[[ 29  11 -12 -31  10  -1  14]
 [  6   1   0  10 -13  31  -3]
 [-26   5  20  10  11   3   0]
 [ 13  -3  -6  -6  -7  -3  -9]
 [ -2  -2  14 -16  -5 -11   1]
 [ -9  10 -34 -18 -21  -6   9]
 [ -8  23 -14   8 -19 -20   3]]
:
[[-26   5  20  10  11   3   0]
 [ -9  10 -34 -18 -21  -6   9]
 [ -8  23 -14   8 -19 -20   3]
 [ -2  -2  14 -16  -5 -11   1]
 [  6   1   0  10 -13  31  -3]
 [ 13  -3  -6  -6  -7  -3  -9]
 [ 29  11 -12 -31  10  -1  14]]

[[  8   7  19   5  13  -3  -3  30 -18  -1  16  19  13   2]
 [ 18   7  21   3  -5  -7  -8  12  -8  23 -19  -1   1  -5]
 [ -3  18 -35  -4   6 -17 -11   0   6   6   0  27  11  -5]
 [ 17   2 -24  -3   4  17   7 -15   1 -10 -22 -11   0  13]
 [ -7   4 -39   7   9  -9  -4   1   2  10   0  27   9   5]]
:
[[ -7   4 -39   7   9  -9  -4   1   2  10   0  27   9   5]
 [ -3  18 -35  -4   6 -17 -11   0   6   6   0  27  11  -5]
 [  8   7  19   5  13  -3  -3  30 -18  -1  16  19  13   2]
 [ 17   2 -24  -3   4  17   7 -15   1 -10 -22 -11   0  13]
 [ 18   7  21   3  -5  -7  -8  12  -8  23 -19  -1   1  -5]]

[[  8  -5   1   7  14 -30  23 -14 -24   7   0 -24  -6]
 [ 10  20  19  12 -22  26  17  -9 -42  25  -6 -22 -21]
 [ -3  14  38 -35   3  10 -24   9  -3 -18  17   8  -5]]
:
[[ -3  14  38 -35   3  10 -24   9  -3 -18  17   8  -5]
 [  8  -5   1   7  14 -30  23 -14 -24   7   0 -24  -6]
 [ 10  20  19  12 -22  26  17  -9 -42  25  -6 -22 -21]]

[[-17 -15 -23  10  -7  -2]
 [ 44  -8  20 -28  -4 -11]
 [-24   7 -13   0 -39 -11]
 [ -7  14   8 -10 -14  16]
 [ 17  17   9  -1  10   4]]
:
[[-24   7 -13   0 -39 -11]
 [-17 -15 -23  10  -7  -2]
 [ -7  14   8 -10 -14  16]
 [ 17  17   9  -1  10   4]
 [ 44  -8  20 -28  -4 -11]]

[[  2  -6 -13  -6   8   6   1   7  -8   2  -1  -6   6]
 [  1  -9  14 -13  -1   5  -4  17   6   2   0  -5   6]
 [  6  -8   5  -6  -2  -1  -6  -2   2   5   3 -10   7]
 [ 13  -3  -2   8   1   1  -9  -7   5   3   4  -8   9]
 [ 18   1  -9  15   3  -1 -13 -23   5   3   4  -7   7]
 [ -2  -6  -6  -3   3   0   3  -4  -4 -11   3  -8   7]
 [-15  -4  27   4  -2  -6  -4 -25   6 -43   7  -1   6]]
:
[[-15  -4  27   4  -2  -6  -4 -25   6 -43   7  -1   6]
 [ -2  -6  -6  -3   3   0   3  -4  -4 -11   3  -8   7]
 [  1  -9  14 -13  -1   5  -4  17   6   2   0  -5   6]
 [  2  -6 -13  -6   8   6   1   7  -8   2  -1  -6   6]
 [  6  -8   5  -6  -2  -1  -6  -2   2   5   3 -10   7]
 [ 13  -3  -2   8   1   1  -9  -7   5   3   4  -8   9]
 [ 18   1  -9  15   3  -1 -13 -23   5   3   4  -7   7]]

[[ 39 -20 -16   7  -6   8 -11   6  -9 -10   9 -17  -6]
 [-17  -7   9  18   3  -9   3   3  19   2  13  22   4]
 [ 34 -24 -13   3  -9  12 -10   3 -12 -18  11 -17  -5]
 [ 32 -25 -12   2 -10  13 -10   3 -12 -19  11 -17  -4]
 [ 21 -24  -9  -4 -13  18  -7   0 -14 -30   8 -16   0]]
:
[[-17  -7   9  18   3  -9   3   3  19   2  13  22   4]
 [ 21 -24  -9  -4 -13  18  -7   0 -14 -30   8 -16   0]
 [ 32 -25 -12   2 -10  13 -10   3 -12 -19  11 -17  -4]
 [ 34 -24 -13   3  -9  12 -10   3 -12 -18  11 -17  -5]
 [ 39 -20 -16   7  -6   8 -11   6  -9 -10   9 -17  -6]]

[[-11  -3   6]
 [ 21  -8 -12]
 [  2  18 -25]
 [ 38  -9   2]
 [ 28  -2  10]
 [  1 -11  14]
 [ 27   9 -29]]
:
[[-11  -3   6]
 [  1 -11  14]
 [  2  18 -25]
 [ 21  -8 -12]
 [ 27   9 -29]
 [ 28  -2  10]
 [ 38  -9   2]]

[[ 41  27]
 [ 31  25]
 [ -4  -5]
 [-11 -16]
 [  3 -16]]
:
[[-11 -16]
 [ -4  -5]
 [  3 -16]
 [ 31  25]
 [ 41  27]]

[[  0  -5   4  -3  -1  -3]
 [-15   8 -38   1 -11  27]]
:
[[-15   8 -38   1 -11  27]
 [  0  -5   4  -3  -1  -3]]
